128 stands for zero in the data rows.
Each row below has a hidden score, from 0 to 30, with 15 about the middle. What is it? The score is a weighted sum of the row's numbers plus the product of two more (or one squared), each taken from its middle value.
[165 162 125 119 112 105 111 106 128 108 150 101  79 123 109 120  70 150
 102 115 137 107  99 167 103 126 145 109 117 111 135 130] -> 12
[163 143  93 131 166 115 143 123 109  98 150 111 157 143 116  94 142 136
  97 174 115 120  97  58  86 109 116 102  98 103 115 134] -> 19
[165 157 137 147 177 146 172 169 122  97 139 127 146 145  90 146 129  97
 119 138 147 125 109 135 102 151 128 129 101  71 154 125] -> 15
[160 148 170 117 202 148 115 143 136  87 149 121 107 107  92 148 162 117
  63 150 160 129 109 137  84 155 135 111 113  65 115 121] -> 13
[ 73 122 106  94  90 141  84 113 161 111 150 147 173 143 108 118 153 164
 140  87 144 115 107 149 100 133 157 154 158 106 129 135] -> 11
[148 157 114 104 153 151 134 134 126 206 136 169 161 163 211 112 148 135
 206 162  43 128 133 125 179  59  78  64  96 195 145 130] -> 15
[149 141 119 121  92 101 107  96 123 100  94  61 109 133 110 131  87 138
 116 106 133  92 170 115  91 120 130 121  92 131  98 156] -> 15
[128 121 133 112 114 158  99 152 171 114 147 136 142 138 165 132 164 102
 132 125 165 144 179 208 141 171 153 116 148 141 142 142] -> 12
[163 155 146 173 197 161 144 155 113 100 149 163 146 121 117 131 139 106
 108 154 152 139 149 122  92 151 124 113  96  70 132 115] -> 14
[ 87 111  99 103 105  59 134 120 129 117  68 102 113 110 103  78  91 154
 125 120  80 124 120 106 128  87 135 143 166 165  94 134] -> 19
[158 144 134 114 153 145  75 126 134  94 123 180 138 139  79 133 148 141
  97 180  87 136 107 124  88  85 124 122 111  85 103 151] -> 20
[162 154 119 145 130 146 147 110 130 115 137 169 102 135 121 124 153 123
  98 148 137 113 136 100  85 124 125 145  98  84 115 125] -> 15
[132 157 130 104 107 161 130 150 140 123 132 121 163 128 138 137 173 151
 122  97 160 115 186 180 140 175 129 133 138 130 144 149] -> 17
[169 163 156 204 154 153 138 157 128 108 133 153 122 139  87 125 169 136
  79 175 113 105 101 125  79 112 124 159 132  70 140 121] -> 23
[109 128 149  91  97 118 114 123 142 119 153 147 108 135 140 146 158 142
 139  86 157 117 143 103  93 148 163 123  76 103 113 143] -> 16
[ 86  68  75 128  96  54 125 126 108 136 100 104  93  91 126 121  86 100
  92 159 115 139 124 142 158 109 137 179 187 145  94  41] -> 14
[ 74  91 113 120 104  69 111 131 144 141  67  99 101  96 111 126  61 141
  79 138 111 141  93 143 120 103 133 162 134 154  97 105] -> 18
[107  83 117 142 118 165 120 116 123 187 154 149 130 136 196 142 118 102
 108 132 146 112 112 134 181 146 103  66  96 185 173 148] -> 12
[ 86 145 125 126 124 150 151 154 144 153 139 180 158 142 205 119 130 160
 212 133  47 142 114 116 175  52 122 136 101 180 136 138] -> 26
[ 98  53  97 124 105 150 137 149 138 133 160 112 156  90 143 132 113 120
 139 102 158 128 150 137 150 168 154 126 129 129 143 158] -> 15
[160 152 148 168 161 129 125 130 143 115 127 145 110 119 104 134 125 116
  79 151 158 136  92  78  81 148  78 105 106  86 138 116] -> 16
[159 138 104 114  89 114  92 110 117  99 141 145  94 130 113 123 146 138
 119  84 163 132  99 115 110 152 146 132 124 102 113 131] -> 11
[ 78  71 130 117 104 154 147 151 149 123 146 118 138 147 133 143 116 149
 139  81 160 133 193 156 135 176 171 167 132 110 137 149] -> 17
[153 129 123 113 105  83 128 107 131 106  30 127  92 136  90  64  98 134
 132  92  76 114 114 133 124  74 160 147 155 160 105 123] -> 10
[ 60  90 115 129 110 146 117 111 129 176 144 144 153 138 178 133 127 108
 118 145 114 140 120 124 182 128 115 101 114 179 162 159] -> 17
[ 91 118 105  95  87  77 101 127 158 124 111 122 103 117 107 116  96 163
 138 105 138 142 117 116  94 130 129 102 129 147  97 116] -> 17
[128 141 143  98 111 129 142 102 144 110 149 134  86 108 121 136 155 142
 110  85 158 132 141 120 151 164 140 138 149 126 124 116] -> 21
[112 142 148 126 147 160 119 135 134 110 141 147 198 144 123 144 157 165
 118 151  89 153 116 119 114  80 156 149 142 104 141 149] -> 16
[142 146 112 113 126 130 127 111 124  91 138 101  98 170 113 116 139 139
 177  76 164 139 122 125 129 164 134 162 173  81 138 140] -> 16
[ 98  41 105 137 104 134 108 123 144 102 123 126 130 119 114 135 116 145
 100 117 160 137 193 143 134 175 177 174 167  94 120 117] -> 21
[174 152 152 136 195 137 128 122 127 102 129 121  88 130 114 120 160  95
  76 142 160 127 116 128 103 156 138 127 127  90 114 109] -> 13
[ 84 143 106 107 103  90 120 113 117 115  26 129 119 158  82  81  67 131
 125 110  89 129 134  97  91  86 124 126  82 166  72 144] -> 20
[115  83 135 114 100 154 142 106 135 176 140 145 148 129 174 144 121 138
 102 113 152 142 139 128 167 168 140 111  91 167 180 147] -> 18
[149 134 119 160 107 155 133 124 121 209 131 163 148 158 206 146 145  95
 202 144  78 108  97 113 187  98  97 122 110 187 149 123] -> 9
[121  72  90 108 104  70 107 108 158 134  69 112  71  93 124  81  91 100
 101 108 104 119 124  97 177  91 143 155 224 152  79 120] -> 13
[129 149 113 105 104 149 101 101 119 102 146 156 154 108  97 134 149 146
 101  82 155 119  80 160  96 138 149 117 124  90 124 173] -> 12
[120 150 165 141 152 158 147 145 134 183 133 126 134 155 210 144 136 132
 130 156 161 112 179 152 187 132 132 160 148 193 146 146] -> 20
[127 147 127  88 112 102 109 105 156 104 120 100 127 155 105 138 145 149
 125 123 140 123 113  75  84 133 104 110  96 124  99 159] -> 17
[108  82  99  99 107  42 114 113 124 127  50 103  92  87 112  92  86 124
  97 141  93 106 120 132 181  91 133 167 212 156 111  78] -> 10
[131 111 113  96  97 167 123 141 132 126 159 122 155 139 139 127 153 121
 122  96 157 140 157 171 139 171 166 124 132 132 114 149] -> 14
[ 94 159 128 115 122 137 133  82 129 110 133 170 145 123 101 144 172 122
 135 123 104 112 103 116  85  98 136 141 106 108 131 167] -> 14
[167 139 133 128 205 152 127 128 114 135 122 132 146 148 106 131 134 127
 162 120 160 134 144  92 121 160 139 145 119  99 127 101] -> 13
[169 158 131 141 132 158 135 117 130  90 147 169 125 131 102 139 160 135
  99 147 136 131 139 106  93 137 154 129 102  74 134 135] -> 17
[101  97 115 120  94 159 120 120 131 155 153 136 160 164 162 114 147 150
 117  91 149 131 111 140 141 155 127 137 122 137 152 150] -> 14
[127 145 104 143 111 149 126 118 119 183 152 155 151 127 154 150 137 105
 161  94 131 140 117 147 150 142 128 118 110 148 159 110] -> 16
[166 141 175 170 152 134 132 124 124 111 141 123 101 138 103 132 142 127
  91 136 148 109 132  81  89 145 111 102  94  90 106 134] -> 12
[159 148 151 139 113 147 130 106 117 194 142 114 139 148 200 130 139  77
 210 138  95 134 104 105 183 110 108  86 119 181 176 135] -> 10
[170 157 118  82 111  89 132 157 130 106  39 101 106 149 108  99  66 103
  93 104  91 121 102 124  95  94 140 150 105 144  81 129] -> 18
[144 142 137 113 201 156 152 153 109 135 150 117 154 135  99 155 144 153
 127  84 162 123 155 204 117 169 145 149 174 108 147 107] -> 13
[155 145 141  85  98 135 113 108 115 106 142 143  97 151 109 128 153 130
 114  98 167 106 137  99  87 166 156 149  90  94 110 132] -> 9
[ 78 143 148 144 123  76 138 122 108  94  16  87 126 142 106  73  72  95
 104 149  78  93 142  62  89  65  30 143  95 176  99 133] -> 21
[156 147  96  97 110 101 140 114 128 112 118 127  80  96  97 127 121 167
 145  97 140 107 122 130 113 130 149 131 118  98 126 144] -> 13
[156 149 130 127 184 126 104 141  99  95 140 116  71 151  98 120 126 108
  95 136 154 126 120 152 108 141 142 132 125  97 117 133] -> 15
[135 138  95 124 109 140 112 101 137 109 124  98 116 135 122 115 171 158
 110 103 164 121 182 107 136 169 165 133 153  78 124 118] -> 16
[127  87 117 134 102  65 114 120 133 122  78 132  79 125  98  84  96 136
 102 131 102 134  89 119 176  92 117 157 218 132  95  91] -> 8
[134 145 141 140 144 119 120 131 155 101 146 113  60 107 106 136 128 122
 126  88 153 118 104 148 146 140 157 138 160 109 107 160] -> 16
[148 147 142 123 121 151  99 119 152  96 168 146 141 136 114 146 177 143
 131  82 168 149 183 160 120 176 160 168 144  69 130 122] -> 12
[131 149 140 115 133 151 129 121 124 192 152 177 133 118 197 131 155 132
 213 136  47 145 115 166 191  67 109 106  99 194 169 133] -> 17
[130 134 157  96 143 160 130 171 130 105 144 165 156 126 131 128 174 153
 155 154  70 130  98  98 120  84 129 127 121  95 131 142] -> 14
[129 146 145 118 119 155 116 137 119 188 109 146 148 137 189 137 111 111
 223 158  68 139 112 153 186  92  87 101 109 198 160 104] -> 10
[152 141 128 107 107  68 130 135  91  91  62  91 112 130  98 104  94 125
 142  89  90 114 105 129 145  84 155 126 190 133  87 142] -> 11
[156 135 125 101 115 153 131 121 134 227 149 145 151 167 222 131 108  91
 171 160  94 135 106 152 191 121  81  87 102 196 153 130] -> 12
[130 139 124 111 124 156 128 114 108 110 143  95 169 134 108 147 158 135
 128  95 163 123 138 205 127 177 143 125 161 100 136 122] -> 11
[123 146  93 107  95  84 124 103 139 119 112  77  46 107 113 135  87 138
  94 114 139 144 125 117 182 129 109 137 215 139 104 117] -> 20
[ 83  95 109  97 103  92 103 129 109 123 162 127 104 100 117 147 136 139
  92 134 151 117 112 131 111 150 117 148 112 133 112 110] -> 13
[158 147 123 164 142 114 145 111 126 106 108 118 114 130 112 140 124  95
 105 168 116  94  96  54  96 118  83 130  86 115 112 133] -> 19
[155 156 124 120  94 150 135 134 112  90 134 145 166 141  98 134 162 129
 131 123 155 132 144 127 119 146 150 128 122  84 146 154] -> 10
[144 152 117 121 139 166 165 141 125  92 144 122 163 135 105 142 168 179
 144  69 148 128 177 146 110 172 162 118 140  81 132 151] -> 19
[114 120 124 130 107 165 158 162 122 127 164 130 166 158 167 123 143 140
 125 114 139 160 108 141 157 142 149 124 102 155 143 142] -> 24
[163 155 146 136 212 145 122 139 132 106 147 106  70 131 118 121 149  88
  90 127 157 134 103 117 104 148 126 147  92  76 113  96] -> 16
[122  89  92 109  99  66 129 162 120 141  91 106  96  98 105 131  92 100
 103 126 125 114 113 107 180 116 132 141 233 130 104  97] -> 11
[160 155 140 141 150 150 164 133 129  97 146 111 160 136 114 128 144 148
  90 109 165 139 137 157  99 167 151 125 105  74 161 133] -> 17
[ 94 132 133 109  99 126 115 126 158 116 117 148 138 118 103 114 149 146
 146 101 148 128 110  99  87 127 156  91 111 110 127 121] -> 18
[164 172 159 119 167 162 142 136 118 101 117 131 133 123  86 127 143 103
 111 128 168 109 114 129  95 163 139 116 123  84 142 124] -> 10
[162 148 198 181 210 157  96 148 126 197 129 144 114 138 170 152  78  57
 192 184 104 129  81 132 162 121  76 105 112 156 122 140] -> 7
[ 67 103 112 101 106  67 117 126 137 128  90 110 109  81 115  91  69 128
 125 154 118 123 100 137 115 112 145 178 129 162  75  98] -> 15
[109  65 125  81  98 138 153 179 137 109 135 149 170 128 171 138 127 133
 128 121 168 140 180 208 143 177 142 147 147 144 164 141] -> 13
[127 136 150 108  92  64 133  99 129 103  42 133 104 121 104  83  66 151
 105 128  88 116 108 114 190  87 141 145 239 155  97 133] -> 11
[153 148 161 119 119 157 136 119 110 158 147 128 174 154 148 111 143 109
 149 126 129 121 142 127 136 133 131 115  90 121 142 126] -> 8
[161 138 140 116 195 157 145 139 115  89 160 124  98 128 112 137 124 142
  86 110 164 136 151 108 108 169 150 117 130  76 127  96] -> 19
[167 150 151 255 199  95 129 117 100 103 106 110 130 142  93 116 111 122
 104 210 130  75 102  54  74 116  57 109  93 105 109 104] -> 15
[140 142 150 127 206 153 121 142 147  90 122 121 125 116 102 139 133 144
 118  70 167 132 177 147 133 169 158 141 111 125 140 122] -> 29
[159 155 136 228 148 152 152 149 126  96 146 181 174 152  98 141 176 121
 126 189 102 122 129 156 106  98 115 136 101  93 138 114] -> 9
[111  53 100 112 113  48 113 105 112 125  25  82  67 100 109  84 117  65
  96 163  93 132  98 136 206  80 149 123 255 175  83  92] -> 7
[ 71  20  77 115  92 117 137 101 159 112 170 126 147 132 112 139 120 144
  99 141 157 140 172 131 154 162 132 162 195 122 128  98] -> 18
[163 146 149  99 141 146 137 127 140  97 102 161 134 153 119 146 190 120
 100 152 121 172 103 105  84 118 149 142  99  85 129 146] -> 18
[132 143 139 146 111 145 117 130 129  92 151 101 153 139 125 138 141 133
 145  87 153 151 169 225 124 172 155 135 175 105 125 138] -> 13
[151 163 159 239 176 157 130 171 120 168 132 163 160 137 170 124 119 102
 180 200  55 124 128 129 160  70  75 126 113 160 142 114] -> 11
[ 73  29 117 120 102 158 149 109 112 157 172 109 125 122 160 133 100 133
 126 110 154 150 174 174 158 173 169 116 145 148 152 137] -> 20
[129 151 153 139 151 165 108 135 115 161 129 187 146 116 180 123 152 144
 194 160  25 114 145 123 179  54 113 113 117 175 160 135] -> 10
[162 153 137 137 127  98 134 138 107  87 101 125 122 125  91 129  92 139
  97 126 124 119  99 104  73 119 112 107 103 124 131 159] -> 17
[171 143 157 137 157 162 147 122 137 137 123 172 162 143 127 152 151 136
 142 207  62 125 103 155 134  61 127 107  90 119 156 142] -> 8
[138 140 124 111 118 162 124 130 117  96 134 126 167 130 113 131 162 151
 132  78 159 139 180 194 113 176 139 134 167 104 138 137] -> 13
[170 157 154 115 162 121 150 127 106  95 107  89  83 106 101 126  91 127
  98 114 133 115 120 143 135 127 142 138 155 102  99 116] -> 13
[ 94 145 164 140 136 153 156 144 123 133 120 164 164 104 162 133 176 175
 186 161  52 124 108 129 141  51 161 137 107 137 151 145] -> 15
[152 146 129 131 196 136 106 141 139 116 148 128 168 109  87 126 142 141
  99  89 165 152 151 134 100 172 155 123 134  76 143 100] -> 20
[118 146 109 123 103  83 102 134 124  96  44 126 110 111 100 116  74 123
  96 103 102 123 121 143 100  96 144 143 110 148  88 148] -> 17
[139 103 119  88  95  88 120 127 111 112 155 111  67 119 110 138 130 137
 124 107 150 142 113 117 138 137 163 118 174 109 118  91] -> 10
[166 143 145 120 149 161 164 128 137 135 138 186 172 126 150 151 169 123
 167 163  63 150 130 135 147  83 142 125  88 141 148 167] -> 15
[127 145 134 113 108 157 130 146 133 117 177 130 187 100 141 123 147 152
 149  91 161 133 185 204 135 167 158 132 173 131 156 125] -> 15
[ 76 104 121 133 117  68 119 117  89 111  84 122  88  93 102 102  60 122
  98 139 103 173 101 140 131  96 146 155 152 161 116  96] -> 20
[ 63  66 115 119 100 132 127 118 131 115 147 139 134 118 125 138 134 155
  80 139 160 119 200 118 100 174 158 131 129 105 127 121] -> 25
[ 98  97 124 136 112  59 116 107 143 114  50 117 102 114 121 101  71 152
  96 144  92 129 109 150 132  79 138 152 173 153 116 127] -> 14
[168 144 165 153 134 150 103 125 147 198 113 163 128 122 188 142 119 105
 210 169  54 164 100 138 179  77  96 110 111 163 132 126] -> 10
[154 137 105 132 138 110 151 123 137  96 102  80 120 149 110 124 106 149
  92 132 133 135 128  81  88 124  78 103 105 125 107 135] -> 23
[157 148 139 105 175 155 129 112 130 104 154 107 140  98 110 127 125 126
 126  96 152 121 167 114 101 172 154 133 114  89 127 109] -> 16
[119  78  97 118  92  68 128 124 112 129 148  99 107  96 108 121 111 112
 125 133 144 135 110 122 145 133 156 152 195 134 108  73] -> 9
[128 146 149 119 153 146 128 128  83  99 157 102 138 141  84 157 179 142
  97  60 163 153 154 117 154 172 162  85 133 129 122 115] -> 28
[138 146 146 145 109 119 116 118 113 108 128 133  80 118 113 154 153 137
 125  95 150 119 110 142 155 149 152 130 175 110 115 151] -> 10
[151 139 146 140 115 159 150 155 103 193 125 157 146 137 174 101 124  98
 175 130 107 140 113 137 165 118 134  93 111 155 157 123] -> 11
[ 79 104 123 120  98 141 113 104 124 104 153 143 134 155 101 109 196 153
 123  87 157 141 174 132  97 164 128 134 149  99 114 155] -> 16
[166 139 127 117 145 120 111 150 145 102 150 109 122 148 107 136 113 128
  95 151 144  96 117  54  81 136  46 125 100 106 117 121] -> 16
[158 160 153 134 112 159 150 148 134 150 139 128 150 149 126 154 130  96
 153 145 150 117 112 144 140 134 140 103 114 116 139 143] -> 8
[135 153 135 120 193 166 139 160 132 142 142 118 150 136 148 110 140 171
 145  93 168 153 187 178 136 155 148 135 162 136 169 138] -> 21
[147 126 102 131 117 141 135 123 102 200 145 128 137 138 185 159 151  84
 174 147 136 127  96 122 182 156  83  84 120 187 178 144] -> 13
[ 90  90 141  93 109 156 157 161 110 130 146 116 150 101 176 128 142 119
  95 121 157 122 164 142 142 172 165 150 108 141 158 147] -> 18
[160 147 170 217 170 114 132 139 105  94 114  88 104 136 107 151 123 140
  97 201 114 105 116  75  90 100  59 128 101  92 105 104] -> 24
[ 67  90 118 111  99  86 109 126 136 122 116 123 137 102 109  93  79 172
 111 144 125 114 111 107 106 117 150 115 124 136  97  83] -> 12
[ 91  92 141 109 102 159 132 131 133 150 136 140 194 131 178 119 156 129
 116 117 158 125 139 139 155 154 131 114  98 162 152 161] -> 26
[ 66  70  93 119 101  59 132 132 115 121 106 125 101  70 107 114 116  85
 112 171 116 142 108 127 153 106 153 186 172 150 101  81] -> 13
[135 129 108  97  96 105 123 116 104 109 132 122 109 114  95 132 153 144
 122 123 160 117 104 139 136 152 149 153 148 112 122 109] -> 10
[140 142 152 129 172 156 140 106 142 122 169 126 136  94 109 120 131 185
 132  86 162 145 160 173 114 167 160 121 137  90 133 104] -> 16
[166 139 143 137 151 163 139 131 128 102 144 147 144 140 119 150 144 133
 113 121 161 126 157 128 106 171 155 127  96  85 148 125] -> 13
[165 136 126 106 111 112 140 103 113 110 144  99 125 137  99 126 101 133
 131 120 138 156 115 136  91 138 150 128 102 102 126 152] -> 18
[158 156 155 156 127 156 174 134 120 173 122 166 171 156 157 156 141  78
 194 132 112 135 117 125 141 129 109  97 104 139 155 105] -> 11
[133 142 130 127 118 158 139 135 145 136 177 153 156 142 148 132 156 142
 160 109  96 162 130 140 143 117 146 115 110 126 137 140] -> 18
[131 141 119 124  99  69 142  98 137 112  92  99  92 113 110 106  68 132
 135 111 113 128 107 144 101 104 140 135 102 138 105 143] -> 15
[124  97 107 104 113  71 123 104 122 132  61 128  55  98 114 106  96 139
 103 103 117 125 137 127 166 109 136 147 229 129  62 101] -> 11
[150 145 127 101 111 154 146 137 136 106 159 117 181 120 103 139 182 149
 139  88 161 134 171 161 113 164 157 131 114  89 150 155] -> 17
[ 64  91 115 126 105 153 164 133 119 172 129 141 131 118 189 119 136 118
 147 131 127 127 122 102 165 135 133 141 116 174 169 150] -> 19
[164 146 114 111 143  87 131 135 133 101  59 130 100 124 105  72  83 132
 114 119  97 110 140 123 135  77 139 115 182 137  95 117] -> 11
[143 134 156 139  92  89 118 114 145 123 106 111  87  99 106 129  94 128
 122 113 138 117  94 129 144 130 140 152 184 122  93 159] -> 9
[166 156 147 177 214 147 112 125 115 103 127 119 104 106 115 129 129 106
  69 151 160 129  95  84  89 158 123  79 108  76 108 102] -> 17
[ 89 156 107 117 129 100 118 121 130  74 137  95 138 125 103 141 127 153
 112 145 121 110  96  67  91 110  65 132 114 138 108 134] -> 21
[ 96 138 113 145 103 138 138 124 151 111 121 155 144 116 119 118 192 147
 144 125 136 138 132 109  92 120 125 122 112 100 140 113] -> 15
[149 157 159 140 175 162 146 152 140 130 155 102 141 154 124 141 129 147
 134  98 159 142 168 130 105 172 147 166 154 106 161 108] -> 19
[142 124 117 104 104 155 139  99 167 182 157 141 155 131 197  90 118  91
 128 141 136 122  95 140 164 140 102 105 104 177 164 122] -> 18
[ 76  35 134 120 103 154 144 139 108 152 153 121 157 132 159 143 133  94
  88 111 163 122 184 133 159 166 140 136 118 158 169 131] -> 12
[159 141 134 107 134 161 163 119 110 140 134 163 161 125 140 141 145 124
 163 165  78 137 123 122 148  87 139  92 120 144 128 112] -> 11
[147 141 139 111 147 158 136 139 138 117 122 186 177 117 113 151 153 139
 118 172  96 137 115 136 112  93 142 149 115  92 129 118] -> 11
[158 146 124 132 147 112 120 127 125 118 130 119 140 131 123 132 114 123
 110 164 109  90 107  87  87 102  60 141 122 112 119 113] -> 14
[123 124 119 124 102 121 116 112 145 115 165 138 122 131 116 137 126 138
 123 119 153 129  96  96  78 150  83 111  84 123 134 137] -> 15
[ 79 131 124  89  99  84 102  83 138 119  83  86 119 120  93 110 106 148
 131 102 110 139 104 147  91 110 121 134 108 160  92 137] -> 17
[ 75 131 133 134 107 131  99 123 125 116 126 155 145 114 118 152 167 145
 127 104 130 133 136 141  84 106 139  89 104 101 130 128] -> 12
[154 142 138 149 220 142 109 159 138 209 134 102 116 151 173 136 139 115
 166 121 154 117 152 109 164 135 118 156 102 162 132 144] -> 26
[162 160 154 144 120 157 133 151 138 173 153 143 144 155 129 119 125 103
 177 138 120 132 128 102 141 147 113 103 115 141 132 137] -> 11
[162 161 136 134 211 153 139 152 140  99 176 134 147  98  99 146 129 141
 106 119 164 153 185 157  99 172 156 110 133  76 137 137] -> 19
[167 145 170 255 181 101 123 143 101 115 107  66 147  92 105 130 103 115
 117 225 125  45 100  57  74  98  15  81 101 110 108 120] -> 7
[108 144 148 132 136 160 143 126 118 170 145 160 171 137 185 135 144 159
 206 129  58 137  96 104 171  69 103 104 111 199 189 144] -> 20
[106 154 126 131 140 150 137 120 138 118 103 174 166 146 152 122 171 188
 161 148  67 104  96 145 139  64 138 147  90 139 159 141] -> 15
[131 143 124 128 150 147 135 134 139 107 114 158 155 157  93 144 168 147
  79 154 104 150 117  99  88  88 158 113 104  78 119 122] -> 18
[164 158 144 118 113 131 120 137 147 103 140 136 133 124 115 139 157 120
 121 107 163 112 141 101  85 159 106 115  91  90  84 144] -> 14
[113 101  90 111 101  72 103 154 125 122 128 125 101 112 131 127 110 145
 104 146 144 122 121 135 129 140 165 153 133 135 121 103] -> 13
[124 119  71 113 102  82 105 127 133 106 153 106  77 126 111 125 132 131
 108 116 152 134 110 161 161 147 154 158 167 111  93 104] -> 14
[130 151 122 121 103  92 121 120 125 109  87  86 135 127  97 106  50 138
  93 123 118 116  95  89  88 108 104 133  96 141  98 147] -> 19
[ 69  51  94 112 105  72 117 137 112 139 121 118  80  88 109 118  92  52
 100 167 131 111 114 126 154 125 143 182 176 159  99 121] -> 12
[139  95  93 115 103  95 109 140 128 125 140 128  95 104 124 110 113 125
 106 121 166 121 121 106 141 145 136 168 178 104 123  96] -> 9
[ 59  43 108  97 104 154 121 146 151 140 162 116 156 132 161 123 109 118
 142 109 162 164 186 148 140 179 156 165 128 134 145 154] -> 20
[120  59 110 126 114 157 141 124 133 196 154 140 145 142 215 137 117 133
  86 136 156 156 158 138 173 159 145 132  94 175 176 138] -> 17
[161 137 116 124 192 145 120 153 128 105 158 110  78 142 126 128 129 134
 108 109 160 132 114 136 119 146 139 136 149 103 138 113] -> 15
[ 61 134 139 124 113 108 130 124 120  88  75  69 129 131  97  89  83 135
 121 119  99  63 121  96  88  95   7 131 105 169  93 158] -> 18
[166 150 157 156 109  97 123 111 114  99  92  88 102 126  95  97  74 125
  81 117 107 135 137 126  94 103 150 115 108 133  96 122] -> 16
[148 134 129 130 135 151 168 134 144 116 121 158 142 151 134 120 160 130
 164 160  74 110  89 117 124 100 131 116  99 117 142 141] -> 14
[162 145 164 122 142 160 152 149 143 131 132 171 170 147 140 147 164 119
 171 175  71 148 103 129 133  95 131 113 105 129 144 119] -> 12
[ 92  21 106 106 104 102 122 123 128 137 179 122 128 107 104 121  99 112
 105 123 157 130 127 126 160 160 159 152 183 125 122  85] -> 7
[156 140 116 122 107 106 130 140 128  96 143 120 139 102 110 134 105 129
 105 104 143 149 124 124  87 133 159 153  94 112 115 147] -> 18
[150 148 133 113 147 155 154 137 140 129 151 178 159 125 118 116 158 143
 142 172  72 130 117 148 123  84 138 121 102 104 164 152] -> 13
[161 157 146 101 106  81 151 127 114  91  13  95 112 137  87  87  75 130
 130  99  83 123  96 132 112  85 131 139 144 139  67 137] -> 14
[114 136 104  78 110 148 137 136 149  98 175 119 149 148 122 146 181 122
 138  81 157 120 182 206 118 173 165 129 177 107 125 127] -> 13
[ 58 151 107 119 104 161 112 123 142 115 119 181 146 126  92 131 156 144
 139  92 119 137 117 122  95 103 139 151 150  98 144 138] -> 17
[147 153 145  96 110 131 121 121 123 109 178  88  97 140 100 145 157 130
 128  80 165 124 118 134 110 160 129 122 152  87 123 135] -> 11
[136 146 157 127 207 124 119 151 135  94 114  80  76 130  96 150 103 116
 103  57 143 117 132 105 162 138 136 115 166 157 125 123] -> 29
[ 65  45 125 128 117 165 143 115 132 184 134 118 158 125 198 134 128 103
 109 131 172 132 156 132 175 173 138 129 111 175 161 117] -> 17
[145 141 105 138 130 110 126 100 121 101 137 117  74 122 108 125 102 116
 153  78 139 136  98 135 136 133 160 135 164 110  96 146] -> 14
[102  93 129 106  98  80 107 100 132 130 131  88  92 121 116 148 120 119
  94 141 145 145 109 123 127 143 137 171 137 127  95  90] -> 14
[142 141 115 123 115 123 120 130 160 105 136  99 102 112 121 108 129 145
 120  92 165 120 108 137 135 149 150 141 171 111 130 167] -> 17
[119  66  94  94  96  81 107 124 124 142 140 109  80 110 103 144 131  88
 120 126 148 112  93 141 168 141 141 143 202 133 105  88] -> 5
[ 84 152 133 107 126  94 131  89 120  90  67  82 155 113 108  98  54 112
 114 135 109  75 120  74  82 105  22 130 100 155  99 156] -> 19
[124  98  85 126 107  63 109 109 127 132  17  96  90  99 107  63 107 123
 115 127  95 147 124 139 187  75 138 170 224 155  79 121] -> 13
[170 167 165 186 147 157  88 146 144 180 150 152 142 131 158 141 136 105
 176 162 105 132 118 122 151 118 100  84 122 136 162  90] -> 6
[164 151  91  70 103 106  98 122 120 104  57 111 109 114  86  80 100 111
 146 106 116 124 125 114 102  88 137 123 120 134 113 147] -> 11
[142 148 144 133 202 159 117 127 112 163 126 132 134 123 152 153 141 162
 133  88 148 133 173 185 128 154 163 146 171 130 184 150] -> 15
[160 165 169 126 177 167 120 144 148 130 133 126 160 124 113 132 133 119
 130 128 154 138 142 120 119 165 156  84 110 106 128 122] -> 17
[102 130  93 106  92 127 127 130 123 119 150 170 140 130 110 123 165 132
 145  84 169 130 140 126  90 145 124 104 102 107 124 123] -> 16
[105  94 115 113  97  80 118 122 105 140 150  98 107  96 120 119 119 149
 129 127 144 116 128 126 113 145 139 142 128 123 115  91] -> 10
[164 163 168 136 209 148 133 145 135 177 147 119 153 180 143 119 129 112
 139 139 139 120 144 133 126 149  94  96  94 128 159 102] -> 12
[163 152 126 128 153 143 131 132 136  84 155 149  98 154 103 130 162 139
  93 126 155 136 152 133  73 166 138 120  95  76 138 120] -> 22
[ 83 130 103 131 113  84 127 137 132  93  40  88 125 123 105  85  94 128
 121 106  96 137 111  93  87  80  91 100 102 167  70 146] -> 23
[140 152 132 144  97 145 140 151 124  86 175 117 167 140  95 145 155 196
 114  78 157 126 174 150 114 170 149 159 130  75 161 129] -> 15
